Each path below is one point turned by a fixed rotation once a step. After each direction that follows a path, write how fast that rotation turns it, in deg/step (0 if it stays still).
Each turn is a multiple of 5 degrees from 10 to 175, or 0.
Rotation 1:
[ 0.93  1.82  2.46  1.96 -0.92  0.53 -6.58  3.55  1.26 -1.81  2.75 -0.84
 -1.61  1.19  0.81  0.06 -1.63 -3.65 -0.38  0.05 -2.62  2.07 -0.60 -0.73
 -0.54  0.28  3.66 -0.31]
[-0.23  2.25  3.30  3.58  0.20 -1.48 -4.97  4.75 -0.92 -2.22  2.27  1.32
 -0.39 -0.16 -0.52  0.73  2.47 -2.53 -1.09 -1.03 -2.50  2.21 -1.15 -0.75
  0.22  0.10  3.44  0.76]
[ 0.12 -0.68  3.43  1.83  2.86 -2.82 -4.54  4.30  0.40 -2.15  1.40  1.50
  2.57 -0.08  0.09 -1.47  3.59 -1.39 -1.18 -1.72 -1.06  1.59 -2.67 -0.53
 -1.41 -1.06  3.02 -0.08]
[ 1.45 -2.98  1.77 -0.34  1.82 -2.12 -4.80  5.34  1.46 -2.02  0.69  0.60
  2.23  2.04  1.17 -3.22  0.04 -2.62  0.12 -0.76 -0.26  0.91 -2.80 -1.87
 -1.20 -1.16  2.45 -0.38]
[ 1.39 -1.43  1.03  0.22 -0.03 -1.77 -3.82  7.05  0.26 -1.21  0.77  1.66
  0.74  2.34  0.02 -2.18 -1.77 -4.10  2.31  0.32  0.36  1.21 -1.05 -2.43
  1.55  1.11  2.69  0.68]
[ 0.98  1.00  2.11  0.31  0.59 -2.96 -2.66  6.03 -0.70 -0.31  0.88  3.06
  1.78 -0.68 -1.89 -1.13  0.52 -2.76  3.69 -0.65 -0.04  2.24 -0.03 -0.80
  1.82  2.93  3.55  0.70]
[ 1.78  0.27  2.79 -1.89  1.56 -2.78 -2.79  2.73  0.88 -1.88  0.66  1.69
  3.46 -1.42 -1.57 -1.91  1.83 -0.93  4.10 -1.53 -0.66  2.45 -2.04  0.54
 -0.78  3.32  4.11 -0.59]
[ 2.78 -0.66  1.16 -1.96  0.00 -1.29 -4.15  1.56  2.14 -3.60  0.09 -0.70
  2.60  1.14 -0.21 -1.50  0.05 -1.56  3.91  1.23 -1.36  1.64 -3.68  0.50
 -1.22  3.19  4.14 -0.92]
[ 2.42  1.11 -0.70  0.62 -0.71 -1.48 -4.93  3.34  1.04 -2.38  0.44 -1.17
  1.24  2.12  0.02  1.50 -0.89 -2.45  2.78  3.88 -1.43  2.02 -2.18  0.78
  0.70  3.19  4.06  0.12]
[ 2.33  2.88  0.62  1.68  1.58 -3.41 -5.03  3.01  0.79 -0.72  1.28 -0.12
  1.55 -0.04 -0.56  3.76  0.22 -1.10  1.38  1.74 -1.03  3.69  0.25  0.76
  0.22  2.05  4.40  0.34]
[ 3.03  1.58  3.07  0.37  3.18 -3.52 -5.14  1.51  2.07 -2.90  1.31  0.33
  0.65 -0.18  0.08  2.75  0.55  0.79  0.21 -1.59 -0.90  3.16 -0.58 -0.46
 -2.20  1.00  4.03  0.09]
[ 2.73 -0.51  3.35  0.76  2.22 -2.54 -4.56  3.08  1.90 -5.24  0.09 -0.08
 -1.02  2.11  1.35  1.76 -0.45  0.26  0.08 -0.64 -1.17  0.13 -3.34 -1.53
 -2.11  1.10  2.64  0.30]
Speeds:
[ 0.23 -0.59  0.39 -1.34  1.20 -0.32 -0.54 -1.14  1.08  0.54  0.27 -0.19
  1.14 -0.74  0.31 -0.68 -0.10  0.57 -0.26 -1.07  0.33  0.54  0.32  0.10
 -1.36 -0.70  0.19 -0.72]	95
[-0.74 -1.24  0.62  0.17  0.64  0.03 -0.02  1.24 -0.75 -0.22 -0.65  0.92
  0.17 -0.61  0.86  0.06  0.19 -0.51 -0.99 -0.23 -0.08 -0.51  0.37 -1.90
 -0.49 -0.75 -0.74  0.53]	35
Rotation 2:
[-2.42 -2.34 -3.95  1.76  2.75 -2.76  2.83 -0.26  1.53 -1.27  3.33 -1.36
 -2.84 -0.33  2.38  1.35  4.62 -3.12 -0.58 -1.49  2.02  0.68 -0.44  1.65
  0.24  0.29  2.34  0.54]
[-2.54  1.08 -3.60  0.81  1.77 -1.46 -0.22 -1.27 -1.70 -0.78  5.08 -0.91
 -3.24 -2.23  1.13  0.20  1.78 -3.69  0.85 -1.66  1.94 -0.49  1.17  4.19
 -0.53 -0.97  3.14  0.89]
[-4.04 -1.71 -3.87  0.73  2.97 -0.60  1.32 -3.19 -1.34 -1.35  0.72 -0.21
 -1.70  0.00  1.19  2.08  3.04 -3.25 -1.17 -1.00  3.26 -0.14  0.79  1.93
  0.56 -2.96  4.08  0.87]
[-2.34 -1.34 -3.25  2.31  2.23 -0.98  0.37 -1.85  0.55  1.09  3.03 -1.98
 -3.24 -0.38  2.45 -0.86  2.41 -3.69  0.58  0.14  4.95 -0.45 -0.60  2.26
 -1.16  0.70  3.89 -0.72]
[-3.99  1.02 -3.39  1.64  2.08  1.30 -1.50 -2.24 -2.61 -0.98  2.73  1.99
 -2.27 -1.30  0.49  0.48  1.69 -3.89  0.02  0.71  4.15 -0.79  0.65  1.81
 -1.70 -1.20  3.61  1.15]
[-2.69 -0.69 -2.80  3.38  3.42  0.61  1.74 -2.75  0.46  0.54  1.54  1.27
 -2.56  2.14  0.56  0.11  2.87 -3.11 -2.30 -0.57  5.94 -0.35  0.08 -0.24
 -0.36 -1.07  2.86  1.04]
[-1.22 -0.10 -3.73  2.96  2.65  1.56 -0.72 -0.28 -0.32  0.44  4.90  1.19
 -4.66  0.34  1.49  0.25  1.77 -3.35 -0.44  2.14  4.00  0.74 -0.18  1.59
 -1.55  2.06  1.85  0.75]
[-3.16  1.19 -3.36  2.70  3.05  0.39  1.04 -0.30 -0.75 -2.54  3.62  4.16
 -2.13 -0.17 -0.62  1.12  3.55 -3.06 -1.55 -0.79  3.29  0.21  0.68 -0.05
 -0.72 -0.42  1.24  2.70]
[-0.32 -0.26 -3.29  3.30  3.52 -0.52  2.80 -1.18  0.70  0.72  4.78  0.39
 -4.71  2.01  0.59  0.71  2.19 -2.49 -2.26 -1.54  3.03  1.18  0.96  1.52
  0.99  0.05  1.01  1.69]
[-2.06 -0.74 -4.64  1.42  2.70 -0.68  0.47  0.64 -0.79 -2.46  4.98  1.03
 -3.97 -1.34  1.50  2.63  3.69 -3.05 -0.39  0.86  0.76  1.41  0.50  2.33
 -0.39  1.18  1.33  1.60]
[-2.76  0.61 -3.06  1.90  2.63 -2.72  2.91 -0.99  0.06 -1.88  4.16  0.45
 -1.78 -0.99  0.40  0.43  3.75 -3.22 -0.78 -4.01  2.36 -0.42  1.06  1.94
  0.39 -1.62  2.12  1.85]
[-1.38 -1.38 -4.36  1.03  2.79 -0.99  0.90 -2.26 -0.96  0.35  3.61 -2.17
 -4.60  0.12  1.79  1.82  1.64 -3.10 -0.63 -0.63  1.47  0.71  1.40  4.07
  1.03 -1.52  3.09  0.48]
Speeds:
[ 0.85  0.29 -0.26  0.23  0.29 -0.54  0.96  1.12  0.43 -0.69  1.36  0.64
 -0.63  0.22 -0.40  0.63  0.48  0.44 -0.60 -0.60 -1.41  0.70  0.42 -0.07
  0.65  0.48 -1.37  0.81]	35
[-0.55 -0.72 -1.15  0.27  1.25 -0.25  0.33 -0.16  0.29 -0.90  0.60  0.55
  0.18 -0.31 -0.33 -0.34 -1.61 -0.57 -0.45 -0.54  0.92  1.52 -0.76  1.03
 -0.40  0.02  0.40 -0.13]	0
[ 0.65 -1.64 -0.37  0.06  0.58  0.35  0.61 -0.54  0.70  0.80 -0.95 -1.10
 -0.86  1.49  0.58  0.89 -0.02  0.35 -0.82  0.77  0.01  0.75 -0.10 -0.12
  0.81  0.00 -0.01 -0.34]	125
